(in the rows, 128 means zero)
One turn moves each row of this set onto another row. After a few examples, where does it send each row asked below?
Topa: [140  97 112  95 139 148 125 121  79 148  95 152]
foto: [137 113 132 104 124 168 133 147  85 127 117 136]
Nat: [138 139 124 124 171 151 140  89  92 170 118 129]
kefeg: [148 123 125 131  97 130 146 134 114 132 126 112]
sonas: [134 147 143 104 131 142 118 100  95 165  99 105]
dop: [144 134 120 150  93 144 144 128 103 170 123 109]
timef: [147 130 131 109 130 153 102  93  88 144  96 113]
tazuk: [145 149  94 120 119 129 148  85  91 154 112 112]
feso: [157 106 109 127 117 140 112 105 107 125 112 108]
malog: [134 141 140 117 169 152 133 118  90 147 128 141]
sarom: [164 138 123 128 126 146 154  78 105 183 112 127]
nudut: [164 107 116 110 133 141 126 106  86 174  89 155]
temig: [149 150  95 131 120 123 152  88  92 153 111 117]
doga: [157  99 101 131 136 155 159 127  88 147 130 157]
koguf: [156 137 150 121 101 159 132  94  84 137 117 137]
sono: [114 135 118 134 124 138 170 132  93 179 118 128]
nav: [162 106 134 131 134 143 157  98 107 192 108 122]
Letov: [113 133 123 133 122 140 174 125 100 178 111 129]
Zor: [168 127 127 108 127 170 163 139 111 172 120 132]
soku: [152 110 106 131 116 152 112 108 110 122 110 112]
bag: [118  99  94 125 142 124 130 117  96 165 131 121]
kemik: [138 113 112 119 147 152 176 126  94 169 126 156]
Mefa: [124  84 125 124 129 159 142 139  89 154 127 111]
fuve: [122  87 127 123 125 154 132 144  96 155 128 112]
supor: [156 128 139 122 113 151 147  99  76 152 137 162]
bitab: [176 134 138  98 136 162 135 135 100 167 109 114]
bik: [128 120 100 133 143 117 132 112  75 150 101 104]
vene: [134 143 116 106 122 156 123 132  80 120 122 140]

foto goes to kemik
bag goes to dop
sonas goes to vene
Where do these go?
malog goes to supor
koguf goes to Topa
tazuk goes to soku
temig goes to feso

One turn moves each row of this set onto another row. After a few examples, where does it send each row asked below?
nomut: [122 125 151 134 146 133 100 136 125 150 129 129  94 143 158 112 133 145
 163 115  99 142 111 102 113  93 115 135 120 136]
Luso: [119 145 146 139 135 141 114 139 113 105 166 144 113 108 128 129 131 137
 131 163 113 139 124 112 128  94 114 113 117 122]
Ved: [145 142 133 125 155 137 115 142 143 100 121 126 122 160 141 132 116 143
 129 138 139 110 152 112 107 128 124 166  79 142]
Ganek: [130 169 115 136 151 167 101 123 125 143 123 136 123 118 137 128 114 138
 128 120 130 144 113 106 128 103 166 117 136 138]
gura: [121 143 136 124 132 170 130 133 140 104 157 114 136 108 126 121  98 132
 110 163 126 131 146 136 119 124  97 136 107 148]
pum: [122 110 134 126 154 135 128 130 155 148 113  91 110 144 142 109 122 135
 153 107  94 124 111 126  94 125  90 146 129 140]
Kene: [143 138 137 136 161 113 109 146 129 101 124 141 106 160 139 138 142 143
 144 135 127 112 133  98 108 110 132 148  91 121]
muzik: [160 128 129 150 129 178 123 132 117 125 133 109 149 121 136 113 128 165
 104 117 107 161 121 124  91 147 100 163 111 138]
Gim: [117 124 129 135 147 130 145 135 143 101 149 105 125 107 105 130 132 123
 128 151  99 118 114 133 105 122  87 115 135 116]
vuzi: [159 133 138 160 128 164 108 137  98 126 142 133 133 121 141 119 146 171
 115 120 103 169 109 106 100 124 114 147 115 124]
Zale: [127 117 149 173 137 142 118 110 124 134 122 117 139 128 104 134 105 112
 104 131 131 139 136 140 101 123 159 107  95 115]
sumit: [124 132 147 119 138 166 106 130 142 149 124 111 115 145 163 103  98 145
 142 120 117 140 138 120 113 116 107 158 103 165]
Saso: [158 117 126 159 138 151 128 134 114 124 130 109 138 121 125 120 152 161
 117 111  91 154  99 118  84 139  97 147 130 115]
rade: [130 160 102 126 155 177 124 117 152 140 110 102 140 119 125 123  97 129
 114 114 130 129 119 128 114 133 144 132 138 150]
velid: [142 127 124 129 166 113 130 143 151  98 113 114 119 161 125 136 135 135
 137 127 122  97 132 116  94 134 113 156  98 124]
lomo: [127 117 149 175 138 138 118 110 124 134 121 118 136 128 103 136 109 112
 106 131 128 138 133 139 100 122 158 104  96 113]
faki: [126 115 148 173 138 139 121 110 126 134 121 114 138 129 102 135 106 111
 104 130 129 137 133 141  98 125 156 107  98 113]
kili: [128 149 102 138 165 144 125 121 142 140 111 111 124 118 116 132 130 127
 133 109 111 127  91 116 109 117 147 110 158 121]

gura goes to Luso
Ganek goes to kili
faki goes to Zale
Where do these go?
muzik goes to vuzi
nomut goes to pum
Ved goes to Kene

One turn moves each row of this set onto another row. After a few examples, where does it send each row asked below?
sogos: [ 97 140 125 113 138 137 108  98 136 132 119 132 127 118 108 137 127  95
 176 145  96 122 112 124 112 145 141 168 137  88 161 110 132 116 114 146
 156 137 128 114 136 122 118  85 130 115 113 120 147 135 114  97]
rom: [118 144 126 144 178 118 126 108 132 102  87 113 106 129 127 127 129  99
 140 167 102 106 114 111 118 136 128 153 108 114 136 117 133 131 134 143
 143 133 140 103  85 139 126  89 138 142  96 115 128 153 112  94]
Nid: [123 105 122  95 147 109 138 114 124 123 150 126 146 148 107 138 120 131
 146 127 134 156 113  99 114 145 149 120 148 141 107 114 114 122 137 142
 149 125 137 140 176 142 122 127 134 134 122 103 130 119 137  96]
tovu: [ 99 118 118 116 122 111 132  98 125 123 159 139 141 136 124 173 128 123
 179 156 133 134 131  99 142 164 142 119 144 134 128  98  97 118 142 152
 140 152 129 114 145 150 128 143 117 157 115 125 132  93 137 109]
sot: [124  94 108 128 128 115 151 113 125 108 122 112 138 138 133 162 132 108
 130 141 144 145 159  99 152 142 134 128 154 143 117 122  98 133 138 132
 125 130 150 115 127 136 103 126 122 150 112 112 110  99 124 125]
mip: [ 99 145 129 135 171 114 119 106 138 114  97 119 117 122 131 141 128  98
 168 161  99  98 107 113 121 144 130 151 109  99 144 102 135 122 135 134
 138 144 135 102  84 139 136  91 132 140  94 125 145 154 113  99]
dak: [101  97 109 118 141 117 145 121 122 130 165 125 138 143 123 147 131 113
 139 137 132 147 124  96 118 127 150 119 155 141 120 122 104 115 137 160
 150 133 143 125 160 155 111 122 129 167 113 110 125 106 136  97]
fesal: [114 106 111 123 137 117 155  99 137 126 116 124 138 143 128 137 123 124
 146 149 137 135 132  89 138 176 123 106 155 142 123 105 105 126 123 127
 136 155 130 131 150 143  92 136 116 132  93 111 122 119 144 114]
rasag: [119  99 104 100 152 100 137 130 126 111 134 114 157 146 127 150 127 133
 133 128 131 145 130 102 118 143 132 128 158 143 102 131 110 136 128 120
 139 129 139 121 167 141 129 125 118 129 120 110 134 116 121 116]
ruper: [138 157 139 130 158 138 107 121 116 120 119 122 130 128 123 131 142 116
 140 147 157 122 144 116 132 139 127 132 100 127 163 150 103 123 139 126
 116 122 117 124 104 105 126 111 132 151 118 166  90 115 142 129]
meb: [ 96 145 129 140 162 116 118 104 128 111 117 120 107 137 133 133 126 100
 162 159  92  94 107 116 113 128 149 148 110 107 150 107 127 115 135 149
 149 145 138 109  96 139 146  83 139 158  95 118 141 153 119  94]
zibe: [132 137 128 135 148 136 128 112 124 121  97 125 124 124 120 125 106  88
 140 153  93 145 124 128 118 138 150 171 142 119 147 114 126 135 122 142
 142 121 142 122 128 111 117  67 128 113 116 115 134 134 114 103]
Dape: [124 136 138 156 140 115 132 144 134 148 128 105 110 133  90  90 156 155
 138 177 109 106 158 121 130 137 156 126 123  98 132 124 121 110 114 161
 134 113 154 130 108 158 138 137 119 161 137 146 134 128  92 110]
por: [124 135 138 151 125 112 130 134 132 152 113 104 122 125 115 111 143 149
 152 169 108 106 172 131 147 129 165 114 122  92 137 115 117 111 110 139
 108 118 147 148  99 140 148 128 109 143 141 150 147 123  88 126]
Nir: [162 173 129 104 159 105 108 121 118 121 101  94 132 137 144 104 147 145
 154 146 120  98 114 126 136 149 136 114 122 111 147 114 144 130 134 118
 115 137 120 142 123 127 148 123 128 136 123 141 127 151 121 142]
fon: [126 165 139 132 157 137 102 118 118 122 125 131 132 128 123 132 144 124
 155 160 147 110 135 118 129 155 124 126 102 128 164 143 103 120 135 124
 118 140 105 123 112 106 135 112 125 154 112 174  98 113 146 130]
somu: [114 146 111 131 150 134 111 110 132 108  93 129 118 125 120 128 128 105
 151 174  86 119 123 125 113 157 127 164 141 113 144 126 124 142 105 137
 155 147 124 105 138 120 121  81 118 104 110 119 139 129 109  99]
Gazok: [109 102 114 105 144 106 147 114 134 124 125 120 153 151 118 135 123 128
 153 126 132 136 125 104 124 154 134 110 157 132 113 112 114 123 123 108
 134 146 130 141 176 132 112 125 131 123 104 111 129 126 135 116]
deve: [117 112 111  96 130  98 130 101 127 111 143 120 146 157 129 150 120 144
 157 129 130 130 122  99 123 158 145 118 152 139 120 115 106 127 125 126
 151 148 126 130 174 134 140 138 115 124 119 100 138 116 136 106]
did: [104 101 116 126 130 121 143 115 114 117 166 127 134 146 121 158 136 108
 141 148 134 141 140  99 132 127 152 123 150 143 120 120  95 115 145 160
 144 131 148 120 148 151 112 122 136 176 115 115 111  95 134 108]
Pivil: [147 181 138 104 166 113 103 125 114 134 130 110 127 137 126 102 146 141
 171 158 113 105  96 128 125 142 151 104 116 110 145 108 147 118 138 136
 127 138 111 149 141 138 149 123 141 151 128 144 129 144 124 123]
Zipo: [113 112 117 131 128 120 149  97 133 116 121 130 137 142 118 146 134 122
 155 159 142 128 143  95 146 182 118 115 152 140 124 100  99 125 129 131
 126 156 132 122 143 141  95 137 122 144  92 121 115 106 139 123]
Burif: [148 169 127 101 166 111  96 140 107 122 138  94 129 135 138 120 156 133
 152 144 113 109 110 134 126 105 157 117 121 108 137 136 143 125 142 138
 133 122 122 139 134 138 161 118 140 159 144 136 127 138 108 123]
Domup: [103 115 109 109 130 108 132 100 129 127 152 133 143 134 134 168 120 131
 170 145 133 139 119  93 133 166 138 114 145 136 125 105 103 123 135 146
 148 153 125 116 151 152 126 148 104 143 116 113 145 103 140 100]
Beke: [121  90  99 122 138 109 151 119 126 115 124 106 144 139 146 157 122 114
 124 125 139 145 148  97 138 136 139 125 159 146 117 127  99 134 133 125
 133 132 147 118 135 139 114 124 111 142 113 107 124 107 128 117]
Rud: [128 136 138 150 135 118 124 136 130 149 124 109 113 131  97  91 158 157
 139 178 112 104 160 123 127 135 152 123 118  99 131 123 117 107 110 165
 120 112 153 144 109 152 134 132 119 155 138 149 143 125  90 114]
pulog: [128 145 139 155 120 119 132 120 131 145 116 107 102 141 107  92 149 157
 149 183 105  95 162 126 140 136 169 106 116 101 141 117 113 109 102 152
 125 133 141 158 115 142 140 131 118 147 133 139 136 127  97 112]
zazi: [121 134 142 154 127 108 140 141 140 155 110  99 123 124 112 109 138 146
 151 162 108 111 168 129 148 131 167 121 125  88 143 112 120 110 113 132
 117 119 153 136  95 141 150 133 108 148 139 146 140 128  89 125]
Kovu: [129 158 140 128 152 140 100 122 112 116 141 122 124 133 124 136 149 118
 140 148 150 116 141 119 126 122 139 130  99 127 166 158  99 119 139 138
 130 127 116 122 113 109 138 109 136 164 126 161  89 109 143 119]
kotol: [136 148 147 146 125 113 129 124 134 149 120 105 105 122  99 115 141 151
 160 173 113 119 154 121 146 136 171 118 114  89 142 112 121 115 116 158
 139 113 142 135  95 147 150 152 111 142 153 131 140 122  95 102]
Kigob: [125 147 142 163 125 115 138 124 137 144 115 101 100 144 105  90 145 157
 148 182 103  95 160 125 141 144 170 109 123 100 146 114 116 111 103 146
 136 135 141 145 113 143 142 137 117 150 129 133 126 131 100 111]
tufo: [116 142 133 139 163 116 123 106 125 104 103 111 105 129 136 139 120  92
 148 155 100 112 112 115 120 116 153 154 105 111 142 111 127 126 142 149
 147 127 142 109  82 133 142  84 141 150 108 106 132 149 112  87]
suge: [141 146 143 138 122 116 121 118 130 146 119 104 108 126 106 112 146 155
 154 176 117 113 158 123 144 132 165 118 108  91 141 116 118 114 114 162
 124 112 141 147 101 145 145 147 114 139 152 136 146 119  92 106]
bolug: [157 156 128 106 166 118 114 137 113 122 111  85 130 139 132  94 161 127
 136 137 121 106 120 130 132 114 143 116 128 108 140 130 146 124 134 122
 117 120 134 146 126 131 132 111 149 151 127 134 112 152 111 138]
Kam: [113 133 116 123 133 127 109 107 117 113 129 126 122 136 125 123 123 104
 141 142  89 115 116 128 101 139 153 186 140 115 160 125 114 121 118 160
 158 126 146 108 135 122 139  69 124 135 117 116 144 132 114 102]
pivu: [116 165 144 128 151 138  97 116 117 127 143 133 130 128 122 141 142 117
 164 156 145 115 131 121 129 136 141 121  97 122 169 143 101 113 141 133
 126 138 104 130 117 107 140 112 131 161 123 168  99 108 145 119]

Pivil goes to Nir
sogos goes to somu
Rud goes to suge
Where do these go?
fon goes to ruper
dak goes to Domup
Kigob goes to zazi
meb goes to mip
sot goes to did
deve goes to Gazok

One turn moves each row of this set onto another row. After a few examples, where does it send each row asked below?
zif: [140 128 123 112 131 121 160 147 145 100 135 100 137 120 124 102 106 119]
tig: [119 140 133 141 150  94 135 135 149 113 115 128  94 141 156 136 155 143]
biru: [163 128 133 131 120 110 161 136 126 145 134 105 124 103 159 121 141 120]
vus: [116 132 103 142 111  95 157 132 132 137 157 113 108 102 119 133 144 150]
fala: [136 152 119 130 145 117 129 163 162 104 139 105 109 134 172 137 133 157]
gur: [138 107 140 113 148 116 122 117 158 129 161 122 127  92 118 123 137 136]
Mana: [119 149 127 124 101 122 141 149 165 111 124 123 119 106 188 133 123 139]
Tife: [153 133 116 143 120 113 139 135 151  88 156 153 105 130 118 153 156 145]
boda: [118 116  96 116  97 123 153 122 154 100 121 159 125 103 133 141 140 154]
popop: [139 129  83 112 114 115 152 135 143  88 138 118  77 103 160 117 120 134]
ren: [144 135 121  99 123 108 143 145 128 118 127 140 126 168 137 121 129 155]
tubid: [130 134 114 102 107  94 106 109 136 108 145 147 118 116 149 130 123 172]
piti: [150 135 142 144 117 115 153 101 156 108 117 134 134 104 154 143 124 118]
kat: [130 107 126 111 111  96 135 175 138 142 139 137  86 116 139 131 128 152]
Las: [150 141 135 132 127 139 154 144 137 120 151  98 122  97 113 131 131 122]
dizi: [170 128 132 123 131 116 119 113 146 110 146 131 133 113 145 154 103 115]
radov: [ 97 133 127 128 144 102 111 142 161 129 155 124 100  94 139 122 134 143]
Tuma: [129 111 118 113 111 105 136 136 152 128 147 104 104  95 146 176 112 149]
zaziz: [145 115 113  99 117 142 152 112 167 113 110 134 138 110 146 127 129 125]
nuse: [143 157 126 109 135 148 150 145 145 110 139 141  97 150 137 110 133 156]
tetel: [140  94 144 117 143 108 159 120 125 135 113 116 118 123 128 147 116 142]
lup: [154 126 125 137 149  91 133 109 130  91 136 122  87 138 158 123 130 145]
dito: [128 115 133 120 124 111 150 135 126 101 117 120 109  83 162 104 101 160]
Vifed: [169 129 116 136 137 136 137 132 140 104 124 164  98 127 146 125 122 176]
lir: [153 152 124 128 107 134 159 138 121 137 146 129  90 105 173 124 125 150]
suk: [153 111 116 123 129 119 124 163 163  89 144 127  92 138 120 144 131 130]
Loda: [134 118 117 111 138 146 129 121 140 122 139 171  96  89 136 128 118 157]
mepam: [137 140  91 106 111 107 134 135 138 134 147 153 129 103 128 121  94 131]
gizip: [127 122  92 140 141  89 155 139 154 119 144 139 115 140 117 135 144 160]
Ganog: [115 122 146 101 159 129 152 122 144 139 127 142 132 113 125 134 126 130]

lup goes to tetel
popop goes to Tuma
boda goes to Mana
Where do these go?
Tife goes to piti
Vifed goes to biru

One turn moves each row of this set onto another row. After a few examples, where does it send each row asked below?
Luki: [126 107 153 110 116 137 126 128 114 100 111 107 133 132 112 154 128]
ras: [127 124 132 143 134 144 165 147 133 119 110 141 114 146 127 128 158]
galan: [143 108 155 130 111 100 128 118 140  96 119 122 142 127 133 134 115]
gonub: [130 121 128 116 121 162 117 117 101 137 132 123 102 124 100 132 116]
Guna: [148 156 126 132 175 122 129 109 102 117 153 117 128 119 111 135 121]
dem: [114 135 114 107 142 129 117 135 138 155 136 116 149 116 157 143 121]
Tozi: [139 126 114 130 136 105 121 123 140 153 154 133 110 119 158 142 120]
timiz: [125 116 142 127 128 106 109 147 101 108 106 129 123 151 111 116 142]
vur: [130 144 119 128 142  85 120 114 108 111 125 126 139 132  94 136 115]
tuze: [119 106 103 106 130 120 160 147 121 146 120 117 130 137 130 119 114]
Bom: [129 139 133 141 156 158 130 127 133 119 115  95 142 140 121 102 107]
medoz: [121 133 139 116 159 154 101 136 121 117 108  99 113 124 118 133 142]
Musan: [123 113 121 165 131 143 150 116 115 120 147 141 153 124 142 137 149]
dufog: [132 102 116 158 111 106 132 138 114 119 150 135 105 134 132 123 117]
gavib: [156 143 122 130 144 133 132 110 145 138 113 145 137  92 122 105 144]
nukar: [122 147 131 144 155 139 129 112 131 143 131  91 141  94 132 107 146]
Gedi: [136 128 115 143 162 135 106 122 124 110 121 129 127 155 107 123  99]
Murav: [137 131 147 126 132 142 105 101 122 159 107 137 128 117 111 114 146]
ful: [143 159 168 126 147 110 137 133 143 109 124 115 117 133 135 138 138]
sul: [145 111 131 113 126 123 144  98  96 153 139 115 121 102 109 118 123]
bil: [133 127 100 136 125 107 142 125 136 125 145 128 138  79 133 127 130]
Fezi: [139 120 110 129 158 141 149 144 142 111 123 139 138 108 147 140 156]
Fufo: [144 122 153 167 139 103 140 107 141 120 140 111 111 129 144 138 133]
fakan: [117 115 123 148 129 103 131 121  90 130 143 139 143 152 124 141 149]
Saf: [121 130 137 111 131 136 138 145 123 155 120 109 150 132 141  91 135]

medoz goes to nukar
Saf goes to Fezi
Where do these go?
fakan goes to Luki
ras goes to ful
Musan goes to galan

